In the rows, 128 means zero.
which system made each run:
sakav, path 1 (8 x 18):
[[123 112 133 106  66 186 140  64 136  99  91 150 124 133 119 132 138 162]
 [125 163 105 126 123 101  65  86 124 172 122 141 162 183 103  94 139 137]
 [117 148  76 142 123  89 136  76 142  66 130 158 111 130 135 166 153  91]
 [ 70  86  97 116 133 164 101 108 171 167  92 133  95 118 103 124 162 124]
 [ 94 151 134 119 110  98 113 107  85 138 107 175  86 173 182  89 133 142]
 [111 117 141 129  90 126 126  43 120  71  89  94 129 128  93 114 125 118]
 [119 165 104  99 103 169  77  83 146 168 156 171 135 156 105 145 137 131]
 [130 116  76 137 138  63 124  96 144 101  84 172 142 159 142 126 167 135]]
Kosa, path 2 (8 x 18):
[[ 64 157 143 122 109 173 106 116 101 170 149 115  65 130 137 108 119 111]
 [156  86 165  92 109 131 160 119 134  90  86 170 147 138 153 137 125 187]
 [145 130 101 155 114 112  91  94 113 138 115  83 166 143  62  87 120  93]
 [112 187 133 105 139 113 118 102 144 108 187 165 112 131 158 190 130 119]
 [126  49  96 122 136 173 144 159 171 143  93 143 122  96  97 140 148 124]
 [116 180  89 167  96 118 120 120  89 150 111 133 118 167 169  75 153 145]
 [ 81 106 200  85 151 103 115  82 145 105 110 102 104 118 126 141 115 138]
 [184 115 111 126  68 188 142 120 102 110 137 159 152 129  89 128 100 114]]
rog, path 3 (8 x 18):
[[117 149 107 176 115 180 168 170 127 135 130  66 107  92 150 115 150 139]
 [110 131 194 100 155 105 121 172  98 168 135 143 107 143 175 106 102 156]
 [169  87 172 118  99 130 150 108  90  74 117 118 142 117  91 120  76 106]
 [169 175 122 138 132 122 101 114 150 152 154  90 203 148 102 130 135 158]
 [153 115  87 137 174  72 141 182 143 116 151 168 135 118 144 162 136  95]
 [110 117 116 169 123 170 174 168 134 119 116  61 100  80 138 121 144 127]
 [118 153 186 108 136 132 118 170  90 182 147 136 113 150 172  97 102 163]
 [167  83 183 102 118 103 148 111 101  66 115 130 146 120 103 130  81 115]]
Muvup, path 4 (8 x 18):
[[131  91 163 135 147 103 143 111 138  80 111  51 141  92  88 131 106 107]
 [155 189 114 128  98 178 104 133 114 174 185 150 152 150 124 131 121 137]
 [138  84 114 114 156  82 150 131 170  94  84 166 145 129 151 153 159 160]
 [101 151  96 174 140 131 126 160 109 146 159  73  94 100 114 114 125  65]
 [118 135 195  75 119 152 130 127 115 139 139 172 111 143 169 139 109 176]
 [151  55  94 145 117 130 130 128 132 119  72 114 151 119  70  97 130 107]
 [152 213 142 154 117 104 137 124  98 110 177  96 148 140 160 131 118 135]
 [122  86 129  79 169 128 101 134 191 157 138 170 141 119 103 175 134 132]]
Muvup, path 5 (8 x 18):
[[142 134 125 162 108 103 127 148  56 129 130 108 115 141 118  68  92  80]
 [155 134 201  80 131 136 132 105 146 102 157 120 165 120 118 172  97 160]
 [163 110  49 154 114 161 123 152 154 157 122 153 162 130  96 129 156 123]
 [121 165 131 150 160  64 158 158 119  99 138 121 112 124 198 139 144 141]
 [ 95  85 151  95 159 154 103 155 141 171 148 127  92  99  91 142 101  88]
 [155 118 133 138  65 182 172 131  87 107  97 152 121 136 157  99 122 163]
 [153 113 155 133 168  62 105 133 133 139 112  77 185 139  99 102 116 135]
 [160 162 101 126 113 150 133 127 127 106 197 168 132 118 115 184 113  86]]
Nep, path 6 (8 x 18):
[[147 165  72 130 120 135 114 135 125 135 187 195 125 138 128 166 129  87]
 [ 82  93 110 140 171 108 151 145 177 111  95  97  99  90 144 150 168 128]
 [119 119 124 149  94 156 129 154  58 153 121 126  85 135 125  67 101  91]
 [136 141 190 113 109 123 157  88 127  76 105 102 145 129 159 134 126 187]
 [177 120 129 115 135 137  85 145 133 182 147 134 189 150  74 115 106 129]
 [128 171  94 128 143  90 136 112 155  88 162 173 124 127 162 191 152 118]
 [ 89  81 102 145 163 142 120 165 158 166 112  87 100  91  97 118 143  93]
 [119 142 132 142  80 144 164 130  66  99 118 159  75 138 180  99 118 124]]
rog, path 7 (8 x 18):
[[117 141  85 164 120 116 137 144 125 152  81 133 129 153 175  84 177 174]
 [ 71 126 156 120 152  87 114 122  99 121 138 116  64 120 134 120 103  72]
 [137 117 161  92  87 216 136 104 145 129 141 134 135 112 100 155 113 154]
 [159 130 106 128 116  81 110 108 120 134  89 167 175 181 138  93 147 165]
 [100 133  94 149 155  78 113 101 137  95 144  98 103 109 100 147 129  54]
 [110 140 111 118 121 213 135 151 171 169 157 135 113 101 136 167 152 155]
 [125 101 131 125 114 100 146 143  94 125  70 175 107 160 179  83 138 165]
 [ 92 133 160 129 123 107 104  73 101 105 127  72 105 124  90 107  99  79]]
sakav, path 8 (8 x 18):
[[134 146 105 112 154 131  74 158 143 209 167 164 148 152 110 131 132 121]
 [135 118  97 157 138  70 177 140 125  64 100 143 115 121 175 135 150 124]
 [ 76 107 140 129 134 178 113 131 135 165 128  65  92  94  90 111 120 102]
 [143 145 175  87 114 127 133 132 102 129 141 194 125 158 178 134 110 172]
 [169 103 109 157 107 113 134 104 115  96  89  82 179 127  79  93 122 114]
 [111 196 105 128 138 153 107 128 157 156 199 131 121 122 135 179 142 119]
 [134  53 126 106 166  79 140 152 153 111  81 172 129 126 135 137 138 134]
 [103 146 102 176  94 168 138 150  84 153 123  89  88 120 136  76 130 104]]
zeg, path 9 (8 x 18):
[[123 164 172 116 163  79 100 111 122 118 178  84 137 125 107 146  93  92]
 [152  87  88 118 120 189 145 135 179 120 133 161 142  99  94 179 142 127]
 [143 143 110 154 135  99 138 186 101 165 111 146 133 154 182  84 145 160]
 [ 89 145 174 120 150 101 132 117 111  96 164  89  83 101 137 149  98  84]
 [146 101 127 111  92 223 137 126 156 147 125 131 146 108  93 146 129 154]
 [175 121 144 131 142  66 133 160 101 133 104 148 171 163 156  91 122 162]
 [110 149 122 152 157  95 137 121 140  88 164  70 114  91 112 162 122  72]
 [137 135 103 110 110 209 122 150 157 177 160 174 130 125 122 158 138 146]]
zeg, path 10 (8 x 18):
[[163 108 156 109 158  89 117 165 100 130 169 151 139 126 102 138  72  80]
 [144 132 101 151 127 161 183 147 173  87 135 106 139  85 149 177 161 154]
 [136 136 142 128 153 131 106 202 102 206 160 134 126 142 137  96 107 124]
 [139 115 172 110 132 117 182 129 123  52 141 135 109  96 159 173 105 128]
 [143 118 129 149 129 184 128 174 142 181 131  67 155 106  95 104 130 148]
 [183 147 162 104 137  86 137 149 105 104 167 179 157 144 151 154  93 132]
 [117  96 112 155 165 131 162 170 174 120 121  69 123  73 120 150 149 118]
 [163 171 127 128 106 169 127 172  90 166 188 164 130 144 144 126 101 125]]
Kosa, path 11 (8 x 18):
[[179 151 129 161 123 117 182 181  97  91 159 120 139 112 163 136 109 127]
 [129 121 160 133 186 110 119 190 146 177 146  68 152 107 120 123 120 137]
 [153 129 141 146 133 111 163 195  73 115 157 143 101 118 164 120  92  98]
 [148 125 162 146 162 121 159 177 148 128 128  54 161  98 139 129 130 164]
 [151 135 156 132 145 111 123 192  74 164 168 127 120 132 135 100  79  94]
 [162 127 149 146 162  93 179 174 139  83 140  90 150  97 158 154 123 143]
 [141 129 141 144 149 146 121 201 107 186 163  86 132 111 109 102 100 104]
 [155 137 153 137 159  79 170 186 108 101 142 135 128 122 188 138 118 142]]
Nep, path 12 (8 x 18):
[[131  93 120 117 109 203 116 137 133 161 146 122 119 103  65 131 105  93]
 [142 135 105 140 113 100 168 134 125  91  95 172 128 147 193 126 160 174]
 [110 116 161 125 164  89  87 127 120 156 136  64 136 124  81  98  98  89]
 [139 169 110 125  73 199 153 107 124 107 159 168 112 127 150 164 133 143]
 [132  66 137 116 179  82 126 163 162 146  77 122 154 128 127 114 144 156]
 [131 176 104 152  99 114 110 104  74 114 170 132 107 142 116 116 103  63]
 [ 98 121 152 114 138 169 152 124 183 128 112  94 126 100 151 160 159 190]
 [163  83 117 122 123 113 112 166  83 154 119 182 135 152 109  89  96  99]]

runs to name:
path 13 (2 x 18):
[[102 114 126 130 196  76 136 160 162 113 148 112 103  92 138 170 136  94]
 [128 123 114 153 103 204 165 190 110 155 136 115  96  99 146 113 125 130]]
  Kosa
path 14 (2 x 18):
[[130 103 196 121 134 101 139 135  82 103 123  80 119 115 113  97  77 103]
 [184 157 160 111 117 158 118 124 131 138 178 109 189 132  93 148  95 144]]
  rog
path 15 (2 x 18):
[[120  79  73 139 129 127 166 143 154  90  90 175  98 108 148 151 162 120]
 [ 84 151 150 158 146 121 126 159  99 161 131  54  95 115 148  86 124 119]]
  Muvup
path 16 (2 x 18):
[[134  89 167 141 163  74 135 147 120 119  90  59 149 117 112  89 112 128]
 [166 165 136 115 105 158 117 129 101 133 198 153 141 132 102 153  83  94]]
  Muvup
path 17 (2 x 18):
[[167 136 142 130 160 124 175 191 151 110 167 122 147  95 161 178 124 146]
 [169 110 109 165 153 119 161 204 117 124 155 101 137  94 116 131 108  86]]
  Nep
path 18 (2 x 18):
[[120 102 139 137 140 153 188 160 151  84 133  95  98  68 145 170 128 124]
 [168 109 124 164 114 139 154 197  81 148 114 107 138 126 136  74 112 132]]
  Nep
path 19 (2 x 18):
[[126 100 105 151 168  52 143 132 159  92  82 107 146 122 139 126 160 131]
 [ 96 177 127 135 136 144 110 142 108 153 197 111  86 111 124 143 105  73]]
  Muvup
path 20 (2 x 18):
[[125 150 141 152 107 114 147 129 103 127  81 107 133 154 182  76 151 189]
 [121 145 163 119 129 104 100  81 108 104 160  83 130 124  80 132  88  77]]
  sakav
path 21 (2 x 18):
[[ 82  95 134  96 118 124 126 107 118 117  97 197  65 138 157 127 131 123]
 [ 95 118 133 119  78 164 107  47 123 117  86 111 112 139  93 101 131 127]]
  rog
path 22 (2 x 18):
[[140 122 114 138  79 206 175 155 114 128 115 158 107 120 163 124 140 164]
 [125 142 174 124 157  71  96 118 122 155 115  67 166 151 117  86 118 152]]
  sakav
path 23 (2 x 18):
[[106 123 137 133 119 101  85 121  73 171 100 122 114 166 116  53 111 110]
 [114 145 141 111 107 114 131  37 144  57 124 126 128 130 118 165 131 125]]
  zeg
path 24 (2 x 18):
[[167 160  61 186 106 145 134 158 116 150 138 108 162 136 121 102 148 121]
 [100 159 155  94 177  79 108 137 142 139 170 163 106 137 170 168 127 127]]
  zeg
path 25 (2 x 18):
[[169  95 119 133 112  92 175 137 100  60  99 177 126 129 153 130 118 120]
 [ 95 174 120 164 147 135 118 136 147 161 140  37 128 109 130 114 153 134]]
  zeg
path 26 (2 x 18):
[[ 90  80 166 114 118 138 152 105 114  80 101 104  73  93 118 126 104  99]
 [139 142 161 101  83 195 109 116 110 176 131 147 141 153 124 104 115 174]]
  sakav
path 27 (2 x 18):
[[ 85 149  97 144 165 100  84 128 133 162 159  99 103 122 100 128 132  65]
 [124 126 129 105 110 191 166 144 156 113 150 172 100 101 159 185 140 152]]
  rog
path 28 (2 x 18):
[[104 108  88 112 167 106  88 140 153 160 152 168 108 122  96 156 130  69]
 [ 78 122  79 159 107 144 155 108 132  93  99 126  68 106 152 131 165 107]]
  Nep
path 29 (2 x 18):
[[ 91 148 117 132 162  83  66 125 129 194 122 108 128 160 122  87 143 122]
 [ 92 130 141  94 101 162 124  73 128  97 147 166  76 119 124 169 116 101]]
  Nep
path 30 (2 x 18):
[[164 100 101 138 145  95 172 134 158  55 125 141 146 100 127 181 136 115]
 [115 154  93 180 146 128 123 183 120 180 142  71 121 117 130  93 143 106]]
  Nep
path 31 (2 x 18):
[[119 128 208  98 112 181 153 140 108 131 136 110 107 112 152 125  97 166]
 [199  93 147 122 126  97 133 147 108 121 107 139 193 148 103 101 101 144]]
  Kosa
path 32 (2 x 18):
[[139 145 197  97 149  98 101 153  91 171 154 127 143 155 139 101  84 144]
 [195 124 121 150  95 134 176 124 112  54 139 122 164 110 113 149 108 117]]
  sakav
path 33 (2 x 18):
[[ 92 173 139 139  75 181 129  89  88 122 142  99  85 125 132 109 116 115]
 [142 119 173  72 130 116 100  74 156 120 116 155 170 157 112 147 121 171]]
  sakav
path 34 (2 x 18):
[[102 167 121 125 111 170 127 145 131 180 128 158 106 148 184 119 161 183]
 [128 102 162 124 145  45 115  96 101  90  92 106 139 145 114  95 104 109]]
  sakav
path 35 (2 x 18):
[[176 121 126 113  79 201 129 112 128 127 148 149 165 125  80 144 103 131]
 [156 116 125 132 165  66 134 157 152 131  96 134 177 148 156 119 153 177]]
  zeg
